Each row is where one point has got to under a steady rotation. How many steps took it there?
The counts run from 0 to 1336.
[ 88  86 139 117 151 124 108  86 172 173 106 161  81 101 113 167 101 117
 152 149 149 111 113 114 106 100 136 103 150 166 158 151 125 153 158 132
 156 125 108] -> 789
[152 146 150 100 145 123  94 177 174 131 172 124 124 125 123 120 107 149
  88  95  58 111 125 117 166 126 146 157 151 137 140 174 181 162 116 141
 114 148 138] -> 734
[129 113 167 136 183 128  97 145 182 172 173 158 130  93  93 135 157 121
 172 118  89 104 129 122 190 113 121 114 118 141 138 168 142 142 152 149
 111 112 115] -> 408
[131 165 142 115  72 158 168 163 105 126 126 177 125 152 165 145 154 129
 129 115 138 146  89 114 106 102  60 116 125 135 146  85 157  97 142 120
 107 150 130] -> 1073
[131 113 110 130 145 126 108 148 133 126 140 166 114 114  96  92 148 147
 146 130 109 128 159 100  77 172 156  95 104 129 182 124 140 120 170 128
 173  98 162] -> 160
[106 107 149 107 148 124 138 153 118 119 109 129  82 149 169 134 115  90
 138 100 135 166 130 150  68 132 116 137 147 138  97 163 190 104 133 109
 116 162 169] -> 460
[ 84 126 155 126  97 140 147 135 133 147 154 140 156  79 106 127 142 153
 136 109 113 127 156  86 169 142 121 153 158 193 177  96  88 102 109 124
  92 131 154] -> 957
[136 111 109 114 160 130 110 121 119 123 190  84 160  99 115 133 158 105
 119 129 122 132 120 147 122 166 118 102 120 131 136 118 168 199  92  93
 118 135 110] -> 678
[ 97  92 154 136 172 149 152 157 107 146 130 137 101 130 151 152 114  89
 164  83 108 169 153 147  78 151 126 155 133 142 132 151 190 109 118 108
 135 156 176] -> 459
[120 147 125 133 129  86 126 140 166 161 167 138 157 174 102 133 148 151
 155 103 114 146  99 132 175  97  99 147 160 166 131 116 142 172 120 154
 178 118 137] -> 896
[ 94  92  94 125  82 138 110 123 134 117  99 164 124 120 160  73 130 112
 108 145 176  78 164 100 114 148 133 135 126 157 104 152 130 142 154 118
 158 132 159] -> 1263
[111 140  84 120 140  83 125 139 104 142 105  91 134 158 162  82 143 121
 143 155 147 121 117 127  94 165 142 148 136 145 102 162 126 196 113 107
 168 152 164] -> 903
[104 120 113 105 186 124  67 135 156 140 121 137 113 114 167 162  92 140
 108  96 123 184 142 124  87 161 154 125 134 145 157 139 149 143 109 108
 147 139 151] -> 610
[139  71 125 137  93 126 122 133 166 118 149 180 149 127 137 114 121 148
 119 173 135 135  99  95 143 137  58 112 108 135 163 141 142 160 127 101
 121  79 119] -> 47
[ 92 191 120 128 167 138 122 106 138 113 165  83 152 147 109 104 170 106
 121 111 144 127 126 103 119 174 102  94 115 139 115 128 171 130 143 100
 168 165 153] -> 145
[112 153 132 134 163  80 100 123 146 146 118 112 111 164 112 160 146 165
 171  71 125 149 111 114 162 129 124 107 176 182 114 103 111  80 136 110
 115 154 146] -> 4
[170  95 143 129  95 173 113 157 157 110 124 185  98 119 155 153 132 129
 135 102  98 119 136  81 130 125  99 118 103 128 124 138 149  83 149 116
  68 126 150] -> 1090
[ 88 126 102 105 103 151 130  81 127 118 142 152 133 145 137 194 159 151
 107  98 154 129 167  88 134 121 117 106 146 169 149  81 106  90 150 126
 134 140 129] -> 239
[ 99 101 126 160 119 131  95  94 153 116 149 124 119  60  95 126 171 122
 129 120 108 101 110  65 126 141 117 135  81 169 169 136 118 150 181 145
 109 109 163] -> 794
[109 127  98 161 115 145 108 133 146 166 154 144 152 149 161 150 112 139
 153 107 141 189 131 116 103 183 179 127 145 139 151 152 123 163 120  77
 183 132 150] -> 755
[138 139  80 114 120 111 100  99 150 127 134 145 119 187 133 119 157 113
 175 141 141 155  83 171 109 142 144  70 125 102  96 137 143 131 188 142
 123 139 101] -> 770
[119 171 158 104 136 107 134 146 154 158 125 162 137 134 112  77 137 151
 163 110 108  87 126 122 184 104 113 164 163 168 170 135 151 142 119 139
 164 155 111] -> 33
[108 171 123 131  79 131 134 144 155 101 124 197 192 178 136 103 127 133
 104 123 138 113 144 134 174 136 105 138 174 112  99 130 155 127 117 116
 130 139 135] -> 506
[112 112 137 105 107 127 112 128 105 177 125 136 102  65 101 176 131 118
 118 137 127  94  88  80 126 103 145 104 119 151 141 152 115 175 153 107
  93 134  81] -> 1181
[ 92  72 152 102 132 133 163 163  93 132 139 162 139  98 139  74 103 101
 105 156 159  98 164 138 114 127 120 114 149 147 140 149 154 165  94  96
 140 123 125] -> 191
[115 104 122 125 112 105 131 159 109 136 167 132 170 102  64  96 151 145
 140 133  98 136 127  98 128 166 137 144 158 184 178  88 105 155 122 144
 139  95 167] -> 811
[108 127 173 112 196 126 130 163 155 162 128 166 131 112  95 147 100 133
 123 153  83 170  90 111 126 134  95 143 120 124 169 144 162 158 104 102
 126 115 122] -> 1058
[123 117  98 105 118  77 116 113  92 113  76 159 121 134 156 143 169 113
 147 116 170 124  89 167 104 114  93  85 157 132 100 104 163 127 146 103
 124 157  81] -> 1162
[160 182 100 121  88 129 124 178 126 161 147 134 136 137 177  85 147 153
 151 148 137 144 102  86 111 153 118  92 127 149 138 103  80 117 129  91
 138 132 155] -> 989
[116 149 135  95  84 144 126 151 127 133 118 216 149 119  90 140 128 133
 104  91 113 116 134 103 130 101 116 110 151 132 155 100 141  85 153 137
 138 121 114] -> 715
[ 99 172  81 117  71  78  99 110 113 121  96 147 159 132 167  88 149 148
 112 149 164 110  84  99 155 121 119 129 141 162 131 113 104 145 142 115
 131 138 116] -> 271
[112 111  98  83 111 150 132  94  73 149 141 134 178 141  99 157 137 101
 130 152 133 165  71  83 131 132 160 139 117 123 153 113 122 148 124  87
 121 149  92] -> 205
[113  73 128 128 109 132 121 102 162 113 100 200 101 119 190 109  98 136
 158 135 142 121 151 134 155 120 128 115 137 134 144 171 141 125 153 107
  87 112  92] -> 641
[141 103 179 144 136 127 152 168 115 169 125 137 100 131 124 115 128 106
 195  96 149 124 110 178 109 145 123  89 173 170 113 128 151 127 104  97
 123 164 101] -> 931
[132 164 150 137 138 154 142 139 202 145 163 147  96 120 141 142 101 158
 117 103 117 145 129  75 114 139  89 117 114 125 178 147 181 130 121  93
 159 147 147] -> 374
[169 169 106 109  86 133 119 166 119 142 155 109 131 139 194  61 141 167
 130 140 150 144 108 109 109 157  99 115 143 154 134 102 112 129  98  89
 150 155 130] -> 988
[114 132 138 138 112 121 163 109 120 101 113 169 138 168 166 136 153 113
 156 133 174 140 105 193 130 138  77  98 162 122 137 108 173 141 121  97
 115 159  67] -> 298
[106 128 138  56 146 126 153 199  76 162 148 106 120 117 147  76 122 103
 113 146 122 113 144 114  98 122 133 153 141 165 113 150 136 161 114 121
 147 157 140] -> 1200
[ 86  93 169 100 156  97 115 126 166 148 131 124 126 119  79 116 111 132
 101 159 112 134  82  90 114 113  87 144 153 166 143 141 149 163 116 151
 131 142 160] -> 195
[ 84  56 130 114 126 118 112  80 154 153  93 170  88 132 105 137 114 119
 176 148 158 137  89 116  93 112 144 100 144 151 132 156 105 130 174 112
 140 118 119] -> 788
[119 150 150 127 156 133 165 170 103 127  97 142  89 139 122  78 146 100
 166 162 136 102 144 125  84 173  97 128 126 146 125 137 161 101 141 127
 130 160 191] -> 309
[105 145 121 156 138 109 122 112 136 144  88 136 119 112 191 150 159 127
 170  75 168  93 156 164 176 123 111 120 154 168 115 128 145 115 116  94
 115 163 104] -> 1015
[128 109 142 141 110 117 136 169 131 150 169 170 124 142 107 123 117 177
 165  74  79 146 166 101 176 115 156 132 152 148 150 145 119 105 163 126
 106  91 124] -> 1108
[114  72 138 111 137 157 119  85 140 142 171 123 141  82 121 118 150 100
 153 121 152  83 148 148 156 129 139  84 120 165 134 140 146 156 132  96
 130 159  73] -> 173
